In the rows, zero is written as 128.
Each path below is one point turned by a fixed rotation once a step. After each direction that follows a path, write how fast that rotation turns it, in degrees per step (0 if it stays still).
Each turn is a multiple of 5 degrees from 10 to 175, or 0.
Each row of a path follows its step; steps can be skipped.
Rotation 1:
step 0: [122 129 126 135 117 134 127 123 128 132 130 136 128 125 127 117 122 128
 130 131 131 124 117 120 115 123 135 129 132 126 125 125 126 137 129 119
 126 125 132 130 132 125 138 135 136 124 133 130 127 131 137 133]
step 2: [132 124 128 129 124 133 130 134 139 123 117 132 138 130 133 126 136 137
 123 137 128 122 128 118 125 128 128 135 124 140 128 135 128 125 133 126
 130 131 125 130 132 128 130 133 123 122 122 116 129 132 133 125]
step 3: [130 116 126 132 126 125 126 120 125 134 121 131 129 135 129 120 117 129
 127 135 129 131 130 133 119 123 130 140 130 135 119 128 127 134 131 130
 135 129 135 126 119 126 126 129 125 124 122 115 131 129 136 124]
step 4: [133 127 125 131 117 129 126 125 124 124 121 130 128 133 135 130 125 128
 127 122 128 132 127 126 122 128 131 130 137 132 132 128 134 133 137 128
 132 118 131 130 117 121 133 127 120 142 128 129 136 142 126 124]
step 5: [129 130 123 132 110 131 128 129 128 129 119 137 131 128 130 130 132 128
 132 122 125 134 135 120 134 131 129 127 127 134 112 127 131 128 136 127
 125 135 130 133 122 126 128 138 133 131 126 129 121 133 124 130]
step 6: [125 127 122 138 124 117 135 138 124 131 120 136 122 129 116 127 124 133
 132 124 121 130 130 122 126 123 132 135 122 134 128 128 130 144 126 128
 126 129 125 134 128 121 128 134 126 124 134 126 122 129 130 124]
step 7: [135 126 120 133 121 126 127 127 135 126 121 132 133 124 132 128 130 129
 130 125 137 134 127 128 122 115 130 129 131 128 132 122 120 143 131 132
 127 119 113 132 133 122 127 126 131 130 129 123 127 127 131 136]
step 8: [133 120 125 132 120 136 141 128 144 136 130 129 134 126 136 122 131 126
 129 130 127 127 128 123 130 130 130 134 134 121 125 131 130 143 125 137
 127 126 131 126 127 132 135 130 131 129 128 123 124 135 127 129]
step 9: [129 122 128 120 127 126 145 131 134 124 124 134 127 126 127 120 129 135
 129 132 125 121 118 128 129 125 134 138 136 126 119 130 122 128 138 129
 123 131 128 135 119 121 128 124 128 131 132 126 128 132 138 121]
step 10: [125 118 132 133 129 128 127 128 127 128 124 142 135 129 130 124 132 127
 121 128 135 130 125 120 127 123 139 135 135 134 132 123 127 129 140 121
 137 125 129 131 121 130 134 122 123 127 127 132 116 125 134 128]
[126 128 130 131 125 128 127 128 129 129 127 126 128 127 128 127 130 128
 130 128 129 126 127 129 130 127 129 126 126 128 130 130 130 127 127 130
 130 130 129 128 126 124 126 126 129 129 130 126 127 127 130 129] | 0
[130 130 129 129 127 128 126 127 125 130 126 129 129 127 129 130 128 127
 129 130 126 128 128 130 127 128 125 130 127 127 129 131 129 128 130 125
 128 130 127 129 127 130 128 126 128 129 128 126 128 128 126 126] | 40
Rotation 2:
step 0: [120 130 118 128 133 131 128 134 132 127 124 129 125 120 131 123 123 125
 123 130 122 119 126 126 115 123 129 136 133 117 136 127 132 128 130 133
 127 139 123 126 133 132 139 121 130 128 139 127 127 128 131 125]
step 1: [130 123 118 136 119 122 126 132 127 124 130 125 132 130 124 122 128 134
 129 130 131 130 128 139 129 131 135 125 141 135 136 127 135 135 129 135
 134 133 125 123 126 132 126 133 128 121 139 126 131 137 119 126]
step 2: [140 130 123 129 131 131 123 128 134 120 123 125 129 137 131 127 129 128
 134 129 123 129 132 132 138 132 131 128 132 125 122 137 128 131 122 135
 123 128 131 123 129 132 128 126 134 143 141 133 122 131 134 134]
step 3: [128 128 120 126 125 130 126 134 137 133 131 128 130 129 129 136 131 125
 121 124 123 124 140 121 140 121 126 126 123 127 119 126 124 140 132 126
 135 137 125 126 132 133 136 121 130 123 131 130 134 134 123 134]
step 4: [125 131 128 120 123 129 125 127 123 126 134 123 129 132 126 128 119 133
 124 131 133 121 130 140 139 135 131 129 125 129 116 127 129 130 128 139
 126 128 120 125 133 126 121 120 125 118 128 119 136 122 132 126]
step 5: [121 125 127 126 124 136 129 126 126 121 128 118 122 133 125 123 133 136
 123 128 135 131 134 126 118 129 132 139 120 121 124 127 126 131 127 130
 133 133 129 125 122 134 130 122 128 137 130 139 132 123 140 127]
step 6: [130 130 125 128 118 131 124 117 128 121 127 121 119 135 128 128 131 132
 118 118 128 126 126 133 126 121 128 122 128 135 135 123 128 128 143 120
 131 130 130 126 129 127 133 120 128 126 134 121 128 136 126 120]
step 8: [121 126 116 133 128 132 120 128 127 141 134 122 121 133 135 120 134 132
 125 134 125 136 125 120 132 130 131 131 132 132 131 131 122 131 126 133
 130 125 124 135 127 135 138 130 134 125 132 133 131 137 127 130]
step 9: [130 139 119 126 123 122 121 124 139 132 125 132 126 134 127 128 121 129
 131 135 122 115 116 133 133 122 126 134 129 129 129 127 131 128 131 137
 125 132 129 136 129 137 122 123 127 127 132 128 129 135 134 126]
step 10: [130 124 122 132 128 124 133 132 129 125 129 134 127 130 126 133 130 140
 129 132 127 116 129 126 125 127 141 129 131 132 126 126 126 149 121 131
 134 134 133 127 130 135 128 129 130 129 131 130 131 116 130 127]
[128 129 130 125 126 127 125 127 128 129 129 129 128 127 127 128 128 128
 128 128 130 132 125 131 130 126 126 128 130 130 128 129 127 130 128 127
 130 130 128 129 128 127 129 127 128 128 128 127 130 129 125 127] | 145
